In the data rows, 50 means zero.
Here are some numbered points:
(43, 32, 35, 49, 61, 31, 52, 68, 54, 53, 32, 42) 0
(47, 75, 67, 81, 39, 53, 43, 46, 16, 28, 45, 40) 1
(45, 27, 52, 46, 69, 35, 52, 63, 50, 56, 39, 48) 2
(71, 62, 46, 69, 59, 71, 55, 39, 20, 42, 36, 45) 3
(71, 64, 41, 67, 60, 64, 54, 48, 33, 42, 43, 77) 4
(29, 34, 47, 57, 43, 39, 45, 47, 63, 54, 34, 48) 5
(37, 56, 64, 36, 28, 67, 43, 45, 42, 49, 60, 33) 6
(52, 55, 49, 38, 49, 58, 52, 58, 31, 64, 53, 63) 7
(36, 31, 39, 14, 51, 74, 55, 54, 68, 62, 78, 50) 8
(34, 66, 71, 51, 37, 66, 46, 54, 74, 35, 83, 43) 9
(54, 50, 44, 18, 38, 45, 57, 30, 35, 65, 43, 62) 10
(55, 43, 47, 23, 36, 49, 58, 41, 47, 68, 63, 47) 11
(51, 30, 36, 33, 63, 85, 59, 46, 60, 61, 57, 63) 12
New points follow, each followed by the numbers of its three nearest points above, looking only along the 2 directions in which the numbered points spread most, nearest first.
(71, 63, 39, 74, 52, 62, 54, 41, 19, 43, 44, 78) ~ 3 4 1
(71, 65, 44, 60, 53, 40, 57, 37, 51, 39, 40, 58) ~ 4 3 7
(38, 50, 61, 30, 16, 67, 42, 41, 78, 55, 59, 16) ~ 9 6 8
(17, 39, 62, 33, 24, 81, 40, 54, 76, 60, 71, 18) ~ 9 8 6
(44, 29, 47, 48, 70, 45, 58, 66, 51, 51, 53, 49) ~ 10 5 2
(15, 42, 57, 27, 34, 56, 40, 57, 85, 57, 66, 20) ~ 8 11 6
(30, 36, 49, 40, 49, 45, 43, 54, 95, 44, 65, 20) ~ 8 11 12
(30, 39, 51, 38, 51, 41, 46, 51, 80, 45, 40, 39) ~ 11 12 10
(30, 40, 44, 51, 47, 56, 45, 58, 75, 45, 58, 40) ~ 11 12 10
(33, 40, 49, 50, 54, 37, 43, 57, 55, 46, 65, 10) ~ 11 7 5
(64, 52, 50, 63, 42, 8, 45, 45, 20, 53, 33, 44) ~ 4 3 7
(50, 46, 56, 31, 50, 35, 51, 66, 42, 63, 54, 71) ~ 10 5 7
(63, 60, 59, 72, 61, 37, 47, 52, 47, 44, 7, 67) ~ 4 3 0
(63, 45, 49, 69, 45, 16, 46, 45, 22, 54, 33, 31) ~ 4 3 7
(55, 46, 45, 26, 44, 99, 55, 40, 32, 69, 48, 50) ~ 11 7 10
